Each run below is a few steps of one of 7 hidden systems, one row a step.
sive, run 1:
[[  6  12   7 -12  -8 -18   6  42 -52  50 -60  -5 -18  14 -10  33  22 -26
   -9 -19  21   0]
 [-10 -19  15  33 -10 -15  34 -37  56  -5 -22 -19  16 -29 -19  28  46  40
   -2  28  -7  -6]
 [ 16  38 -19   2  13  18  33  28  29 -40  52  -3 -12 -13  27   1 -16  -4
  -28 -41 -32  28]
 [-42 -11 -36  18 -13  -8 -37  11 -34 -29 -21 -39 -13  39 -20 -13 -47 -26
   14   5  16   7]
 [-12 -21  47 -41  -2 -42  18  -9 -17  39 -44 -12 -20  11  -2   8  43  -7
  -25 -35  -6  -9]
 [ 29 -26 -34  33   3  29  42   3  53 -10  -3  11  21 -14 -47  25  36  18
    5  -3  -2  -7]
 [ 10   5  -6  14 -12  19   4 -31  16 -52  32 -29   0   5  52 -38 -47   5
  -22 -32 -20  26]
 [ -1  18 -20   0 -18   4 -16  44 -53  20 -29 -19 -24  43  -3  12 -21 -39
    2 -26  41   6]]
Mor, run 2:
[[-46   7  18 -20  -4 -29 -18  -1   9  13  40 -17 -26  49 -35  21  11 -17
   12  -3  45 -29]
 [-17 -50  19 -39   2 -15  -7  -1  -9  31 -25   2 -18  49 -36   3  31  -9
   14 -20  23 -45]
 [ 26 -71  -2 -24  -2  20  -8 -38 -26  20 -39  11   5  32 -20 -44   1 -12
   -5 -39  -3  -9]
 [ 42  -4 -16  -3 -15  26 -17 -23 -57  21 -21   2   6  13  16 -43 -37 -29
  -23 -43   3  35]
 [ 40  50 -12  39 -35  16  -5  -4 -46  33 -21 -12  10  -7  12  12 -18 -21
  -18  -7  35  44]
 [ 22  56  15  35 -25 -16  12 -24  -1  43   4   2  19 -33 -28  40  32   0
  -23  13  26  30]
 [-22  24  -1   3   8 -30  -3 -27  13  20  44  18  13 -23 -76  22  29 -14
  -15  18  -4  12]
 [-67  -8  -5 -23  20 -53 -27  -3 -18   2  11  -1  -8   4 -66   1  -1 -27
   -1  18 -15  -3]]
gerek, run 3:
[[ 51   8 -25  20   1  59 -21  -4   3   2  27  37  28 -12  23 -19 -31  10
   32  38  16   2]
 [  4  60  14   4  -4   9 -33   0  -6  12  55  22   8 -21  33   4 -25   4
   22  57  24   5]
 [-10  15   2  -8  18   8 -17   8  28  17  54  38  10  -6 -30  22  18   7
   36  57  26 -32]
 [  3  -8  23 -21  16  -3 -19 -58  21  15  59  40  25 -24 -23 -20  13  12
    6  36  -8 -11]
 [  0 -19  -8 -43  33  20 -31  -9   1 -12  60  43   8   3  -4 -46 -29  -8
   16  11 -21 -16]
 [-22 -27   0 -12  13   3 -53 -19 -18 -15   5  14  15  -2  18 -42 -41   7
   42  62 -10 -19]
 [ 12  -3  11 -27  28  12 -24  25 -20  25 -13  51  12 -37  30 -13  -3  12
   37  61 -21 -20]
 [ 32   6 -26  23  16  36  -4  -2  15  -6  14  41  34 -51   5  -8  -9  22
   23  62 -21   7]]
peb, run 4:
[[ 36  -1 -11 -33  10  24  26  36   1  13  22  15 -23  40  -7   4  11 -24
  -20 -78  13  -3]
 [ -9 -60 -10   5 -20   5 -27 -48 -28 -12 -39 -28   3  37  -6 -45 -30  -7
    2 -16   4  -2]
 [ 22  49  21 -17 -15  -5   5  36 -47  30 -12 -11 -24  11  57   6 -13 -23
  -21 -39  14  19]
 [ 18  -4 -32  66 -38  17   2 -34  -7   1 -42 -32  21   6 -29   8  -7  -1
   -5   3  29  29]
 [-10  63  34 -15 -12 -37 -11 -32 -25  27  45  -5  -5 -13   2   6  -1 -23
  -39  -9   6  36]
 [  6   8 -68  32   0  28  -2  22   6 -13  27   5   9  18 -68  13 -18 -28
    6 -11  19  14]
 [-58  -9  20 -40   8 -56 -31 -16 -36  19  -1  -5 -14  12 -44 -10   2 -30
   -7   6 -11  -4]
 [ 31 -10 -41 -11  13  22  32  51 -14  11 -19  18  -9   8 -30  10  12 -27
  -20 -60 -16  12]]
sive, run 5, 8 rows:
[[  9  63  -8   6   2 -19   9   8 -25   2  17   3   3 -51   8   2 -13 -23
  -45 -10 -37  57]
 [-35  19 -34  36  -4 -30 -18  13 -40  -6 -38 -16   8 -30 -41  13 -18 -21
   -3  36 -16  33]
 [-21  10  22 -10   8 -51  24   0 -14   4 -40 -10  -2 -49   3   6  25  -1
  -39   0 -55  28]
 [ -1  -2 -53  31  15   5  32  41  14 -26 -37  -2  10 -41 -32  20   8   0
   -8  10 -42  24]
 [-22 -14  -7  13  -1 -18  14   2  -2 -50 -40 -40  -5 -22  40 -22 -27   8
  -22  -8 -55  25]
 [ -6  -5 -24   4   1  -6  26  71 -21  -6 -67 -22 -20   5  10  26   3 -12
   -3 -26 -11   2]
 [-30 -38   9  23 -10 -19  33   1  38 -34 -55 -46  -5  -1  14  17  25  31
    3   5 -17 -17]
 [  2   1 -10  -5  12   8  52  54  39 -40   3 -21 -26  12  29  20  10   6
  -14 -52 -23  -6]]
moso, run 6, 8 rows:
[[-21  -1 -30  13  10   7  11  17  27 -74  26 -28  -9  -1  28 -18 -42   5
  -11 -17 -40  17]
 [-16 -12  30 -14  -9   0  16  24  22 -32  -9 -40 -32  38  70   1 -11  14
    8 -29   9 -28]
 [ 11 -36  14  -7   7  17  47  -9  73 -21  11  -5  -3   9   5  13  42  36
    3 -22  -5 -31]
 [ 10   0  25 -17   6   6   7 -56  43 -28  67   4   8 -12  29 -33  -6  17
  -23 -20 -24   5]
 [ -4  17 -13 -23  13  28  -6  27  21 -31  77   5 -23  38  24 -11 -34 -10
    7 -28  11  -9]
 [  0 -50  14 -20  -4  26 -14 -14  22  -3  11  -7 -13  64  14 -17  -3   5
   34 -17  41 -51]
 [ 51 -27  23 -35  13  33  14 -25  24  34  27  48  10   6   1 -13  32  13
    1 -24   9 -27]
 [ 38  -3 -25   1   6  46 -25 -38   6  -7  57  36  27  -4  -8 -39 -34  -3
    9   5   3  11]]
moso, run 7, 8 rows:
[[-13  19  16  -3  10 -26   1 -36  28  29  42  26  20 -31 -56  23  40   7
   -3  38   2   0]
 [-40  20  -6 -29  16 -33 -37 -16 -33   2  48  13  -3  -5 -38 -21 -28 -34
  -11  10 -20  21]
 [-22 -25 -27 -28  11  -6 -23  46 -48   7 -28  -1 -22  41 -31 -10 -20 -42
   11 -25   3 -10]
 [ 30 -60  -4  -1  -8  17  11 -13 -24  27 -80   1   8   9 -13 -12  21  -1
   -4 -27  -3  -6]
 [ 63  19 -16  28  -9  25  31 -17  -9  18 -27  16  25 -47  15  -2   7   6
  -31 -12 -25  43]
 [  5  62 -23  54 -26  13  -6   6  -9 -18  12 -25   9 -20  26  12 -38   0
   -2  29  17  40]
 [-40  43  27  16 -19 -31  -5  31   5  10  -8 -34 -20  12  16  50  12   5
   19  36  45 -18]
 [-42 -15  24  -8  13 -47  12 -16  32  15  -2   1   1 -15 -58  34  52  10
    0  25  -7 -20]]
Keka, run 8 (8 x 22):
[[-12  -6  20 -27  15 -19  -3 -54  14 -23  48   4   3 -26   9 -40 -10   3
  -33 -13 -54  20]
 [ 11  -4 -50 -16  20  39  -9  57  -6 -12  28  24 -15  39 -17  -5 -27 -27
   19 -27  11 -11]
 [-27 -49  43 -20  -7 -15 -34 -36 -10   2 -31 -16  -5  24  35 -30  -8  16
   27  27   8 -37]
 [ 43  10   9 -27  28  14  21  29   5  48   1  61  12 -34  -7  22  44   5
    3  11 -11 -12]
 [ 10 -14 -33  44  -7  30 -23 -48   9 -31   8   0  34 -21   0 -33 -40  16
   15  43 -12  19]
 [ 17  59  24 -32  -3   2 -20  15 -39  29  46  10 -19  12  45  -7 -27 -28
  -14 -20  20  15]
 [-49  -6 -12  16  -1 -16 -27  11   8   1   0  -4  -1  16 -51  29   7  -1
   43  57  36 -32]
 [-16  -3  38 -44  23 -40   1 -36  -7  13  17  21   4 -42  -4 -22  17  -4
  -35  -2 -57  16]]
naki, run 9:
[[ 18   0 -43   5  16   1  29  25 -15   4 -26  17  10 -29 -47   7  10 -24
  -33 -32 -45  36]
 [ -6 -12 -30  33 -10 -14  11 -17 -18 -28 -49 -26  13 -37  -6 -17 -16  -3
  -31  -3 -50  47]
 [  6  32 -11   9   7 -19  41  41 -10   1 -38  -9  -8 -44   3  27  19  -8
  -39 -25 -41  37]
 [-40  -5 -11  29  -7 -42  30 -13  23 -37 -27 -39   2 -31 -26  14  14  10
  -31  -2 -46  27]
 [-13  25  24 -17   1 -40  37  10   4 -14  -1 -26 -22 -20  23   6  11  -6
  -53 -49 -44  29]
 [-41 -27 -19  -1  11 -25  36  17  35 -50  -5 -34 -19  11 -28   8  12  -1
  -25 -41 -41   4]
 [ -7 -28  21 -19  -6 -19  30  -7   2 -22 -36 -41 -25  15  39 -17   2   2
  -38 -63 -31   7]
 [  9 -31 -13   8   0   9  55  23  42 -21 -27 -27 -16  24 -12  21  33   7
  -20 -62  -7  -8]]
gerek, run 10, 8 rows:
[[ 59  -8 -28  -4  -6  55  11  32 -19  -6 -15   7  -6  26  40 -19 -26 -11
   -4 -54   7  11]
 [  1  39  -7  50 -41   7 -15   2 -20  -3 -20 -45  -4  16  34  16 -31  -2
   10  19  48  20]
 [  8  49  22  -3  -7 -15  19  43  -3  50  -3   8 -15   4  -4  57  43  -9
    0  -2  40  -9]
 [ 25  -3 -11  26 -16  12  23 -46  35  20  22   0  18   8 -63  22  35   0
  -15 -21  28  10]
 [ -6  20  12 -32  -1 -14  -9 -29 -14   9  62  -3 -16  28 -13 -21 -15 -32
  -36 -56   2  21]
 [-39 -42 -19 -14  -1  -4 -36   3 -21  -7  -9 -20 -15  59 -41 -16 -22 -24
   26  -7  25 -28]
 [  4 -24  28 -25  -7 -20 -24 -27 -58  54 -64  12   2  -5   1 -15  12 -11
   -3  13   1  -4]
 [ 58  -9 -48  11   6  43   6  29 -34  23 -33  36  18 -14 -20  -8  -8 -22
   -5 -20 -10  22]]
peb, run 11:
[[ 18  -3   1 -29  21  10  34   0  44  12  58  26  -5  12 -38  15  40  -2
  -16 -45   1 -12]
 [-17 -66 -15 -27  14  19 -26 -28   9 -32  16   5   0  37 -14 -50 -30  -1
   15 -18 -13 -25]
 [  0  -7  16 -41   8   3 -11  58 -37  10 -33  -1 -32  33  55  -7 -16 -15
   15 -18   6 -25]
 [ 33 -29   0  35 -30  18  21 -12  -6  17 -85 -21   9   5  14  11  20  18
    0  -5  18  -1]
 [ 30  41  40   8 -24  -7   8 -53  -6  20  22  -9  10 -30  48 -11  -2   9
  -38 -12  -5  37]
 [ 14  42 -42  42 -13  37 -17  -1  12 -24  53  -3  14   4  -5   3 -40  -6
   17  23  29  20]
 [-54  25  15  -8   0 -39 -37  -2 -10  22  24  -2  -8  13 -41  28   9 -14
   23  45  37 -19]
 [ 22 -14 -14 -26  17   8  24  23  12  39   7  33  -3  13 -64  26  47 -16
   -6 -36   9 -14]]
Mor, run 12, 8 rows:
[[ -4 -17 -53  28 -12  32  -2  35   3 -33  -5 -26 -14  55 -18   3 -29 -18
   18 -29  31  -6]
 [  4   1  62  -7 -28 -23  22 -24  -2  19 -33 -38 -18  16  59   8  21  13
  -22 -30  16  -3]
 [ 55 -13 -33   8   1  49  34   7  27  10  19  23  10  17 -38   9  22  -3
  -11 -53  16   2]
 [-23  10  22   8 -29 -19 -23 -71   0 -10  42 -39  -2  23   9 -26 -27  -6
  -18 -14  20  16]
 [  7  38  -5 -26   1  -5   7  56 -24  35  15  11 -28  32 -15  35  14 -37
   -7 -40  35  -6]
 [-11 -42   9  31 -31  -3  -4 -53  11  13 -36 -29  10  29 -36   8  20  12
   13  14  40 -17]
 [ 25  -9  25 -56  16 -11  10 -19 -21  42  14  29  -5  -2 -15 -19  23 -21
  -37 -54 -23   7]
 [ -3 -17 -57  33 -18  22 -32 -17 -29 -14  -3 -14  12  29 -51 -21 -43 -28
    5  -4  23  19]]
Keka, run 13:
[[-19  31 -49   2  21  10 -21  58 -14 -33  35  10  -8  -2  -9  -3 -46 -25
   16  21 -14  12]
 [-60 -10  30 -34  12 -36 -33  11 -21 -21  -6 -18 -22  12  43 -20 -30  -3
   17  29 -18 -22]
 [-10  -3   2 -35  41  -9  14  62   8   8 -12  41  -7 -33  -3  20  26   6
   18  31 -35 -27]
 [ -2 -29 -19   8  19  16  -6  -6  16 -46  -8   8  22 -43  31 -34 -30  25
   15  46 -57   4]
 [ 31  40   4 -23  12  27  -6  52 -14  -5  30  20 -13  -6  75 -11 -35  -3
    9   1  -5   2]
 [-35  11   9  13   1   0 -23  23  25 -20  13  -8  -4   4  27  18 -10  23
   53  72  24 -35]
 [-19  26  44 -37  29 -28   6  -4  26   0  52  24  -1 -43  22   1  19  18
   -7  28 -39  -7]
 [-11  -6 -50  -1  33  27  -5  29  34 -47  54  24   6  -5 -24 -13 -28  -2
   19  20 -28  -5]]
naki, run 14, 8 rows:
[[-44   4  14   3 -26 -34 -29 -21 -35 -15 -16 -52 -22  34  18 -17 -36 -20
  -13 -16  12  16]
 [  5  -8   4 -33   7 -14  20  30 -12  43 -14  10 -21  26 -45  26  45 -27
  -19 -53  12 -11]
 [ 11 -52 -18  22 -20  13  -3 -77   8 -13 -10 -21  22  16 -36 -34 -10   1
  -18 -28  -4  15]
 [ 56  36 -26   4 -12  33  21  35 -26  11  -2   2 -10   9  25   2 -19 -24
  -27 -61  10  32]
 [-27 -17 -42  51 -22  -2  -4  12  -6 -15 -55 -38   3  15 -44  26  -6  -8
   17  20  21   4]
 [ 19  34  46  -3 -23 -30   9 -29 -37  58 -33  -8   0 -18  12  16  29  -9
  -39 -18  11  28]
 [ -6  17 -38  28   1  -2  23 -13  31 -11  40  -1  10  -5 -80  24  15 -14
  -21 -16  -1  24]
 [-20  21  -1  -3 -13 -20 -26 -19 -48 -17   5 -31 -13   6  24 -33 -52 -30
  -32 -26 -14  41]]

Which system made each of these runs?
run 15 (2 x 22):
[[  3 -54   3  19   0  11  15 -41  48  -2 -21   7  24  -9 -32   5  37  39
   21  35  -1 -30]
 [ 59  13   4 -13   3  28  16 -38   6   9  41  27  16 -19  17 -30  -5  -2
  -36 -43 -18  32]]
  Keka
run 16 (2 x 22):
[[-21  31 -26 -16  31   8 -22  43  -5 -36  56  15  -9 -12  14 -13 -47 -16
   14  23 -26   8]
 [-47 -23 -16   9  11 -18  -5  44  -1  -5 -43  -6  -5   2 -35  32  16   3
   36  48   2 -30]]
  peb
run 17 (2 x 22):
[[-14 -23 -41  37 -14   4  11  -8   1 -57 -32 -49  -1  10   1 -17 -34  -4
  -19 -27 -27  28]
 [ 13  16   8  -2  -9 -17  35  47 -26  18 -61 -23 -24   0  29  27  20 -14
  -28 -44  -4  13]]
  naki
run 18 (2 x 22):
[[ 15  -1  -1 -10  -3  29  12   2  41   5  57   5 -13  54 -19  17  15  -3
   11 -39  51 -26]
 [-17 -18  35 -26 -17  -5 -22 -40   8  15  32 -18 -16  60   4 -11   0  -4
   10 -22  46 -34]]
  Mor
run 19 (2 x 22):
[[ 51  38  -9  12  -2  39  32  39  29  24  29  26  -1   1   7  39  22   5
    8 -11  39  -6]
 [-15 -43  17   1  -9  -4 -31 -80  13   3  16   2  24   8 -30 -28   1  13
   17  35  10 -18]]
  peb
run 20:
[[-18  -9   2  -8  -1 -38 -12 -31 -46   4 -39 -10  10 -31  -9 -28 -11 -20
  -37  -3 -51  41]
 [ 10  43 -42  19   8   1  20  48 -19 -19  -8  -5   0 -37   6   7 -21 -21
  -30 -12 -38  48]]
  peb
run 21:
[[ 17 -50  47 -37  -1  -3   6 -54  14  32 -11  12   2  17   3 -21  37  13
   -9 -29   1 -28]
 [ 35 -24 -36 -19   7  43 -22 -16 -22   2  32  28   5  31 -25 -44 -32 -30
   -4 -44   7  11]]
  Mor
run 22:
[[-35 -38  37 -29 -10 -43  -2 -41 -19  -2 -30 -37 -17  23   6 -25   4 -10
  -27 -34 -17   1]
 [ 33 -25 -13 -24  12  20  47  11  27   7   9  14  -9  22 -27   4  31  -8
  -28 -78 -11  -2]]
  naki
run 23:
[[ 23   0 -27  -9  33   8  21   7   3 -16   8  38  20 -58 -13 -17   1  -3
  -23   2 -67  30]
 [  6  -2 -40  14  -6  35 -28  21 -24 -42  -2 -13  -7  17  44 -36 -70  -9
   15  -1  -3  14]]
  Keka
run 24:
[[ 13  -7  11 -14  15  15  22 -33  64 -31  70  12   8 -13  15 -15   6  25
   -9 -12 -27  -5]
 [ 14 -13 -18 -16  11  42  -3   5  36 -27  71  12  -6  46   6 -18 -23  -3
   15 -29  20 -20]]
  Keka
run 25:
[[ 18 -31   9 -52  31  -1  11  -9  -4  -4  10  31  -1 -23  23 -43  -2  -2
  -24 -30 -64   6]
 [ 30 -28 -48   9   7  61 -13  42  -8 -17 -16  20   5  22  12 -16 -35  -1
   40   8  16 -17]]
  Keka
run 26:
[[ 32 -49 -20  15  -3  53  21 -12  57 -16   7   5  10  31 -17   0  17  26
   26 -16  22 -31]
 [ 17  25  48 -13 -20   0 -16 -50 -10   9  34 -15  -2   8  70 -31 -22   4
  -20 -20   9  12]]
  gerek
run 27 (2 x 22):
[[ -8 -51 -34   0   5   5 -32 -20 -46 -10 -49   4  15  -6 -26 -42 -32 -15
    3  10 -32  14]
 [  0  16 -14  -6  11  -9 -18  40 -60   6 -50   9  -1 -36  24 -12 -26 -19
   -4  23 -39  27]]
  gerek
run 28:
[[ -7 -69  -4   0  -1   9 -24 -58  -9 -22 -36  -8  17   1   1 -55 -25  12
    9  13 -28  -5]
 [ 36  21 -12 -28  13  17  -1  37 -50  10  -8  23  -8 -15  47 -26 -31 -24
  -19 -29 -32  28]]
  Mor
run 29:
[[-36  -2 -17  16 -18 -23 -40 -53 -27  -8  16 -26   7  14 -45 -23 -33 -25
  -10   7   9  23]
 [ 19  22  -8 -40  11  -1  -7  27 -58  43   4  28 -13   8 -19  -6  -2 -48
  -25 -42  -6  21]]
  naki
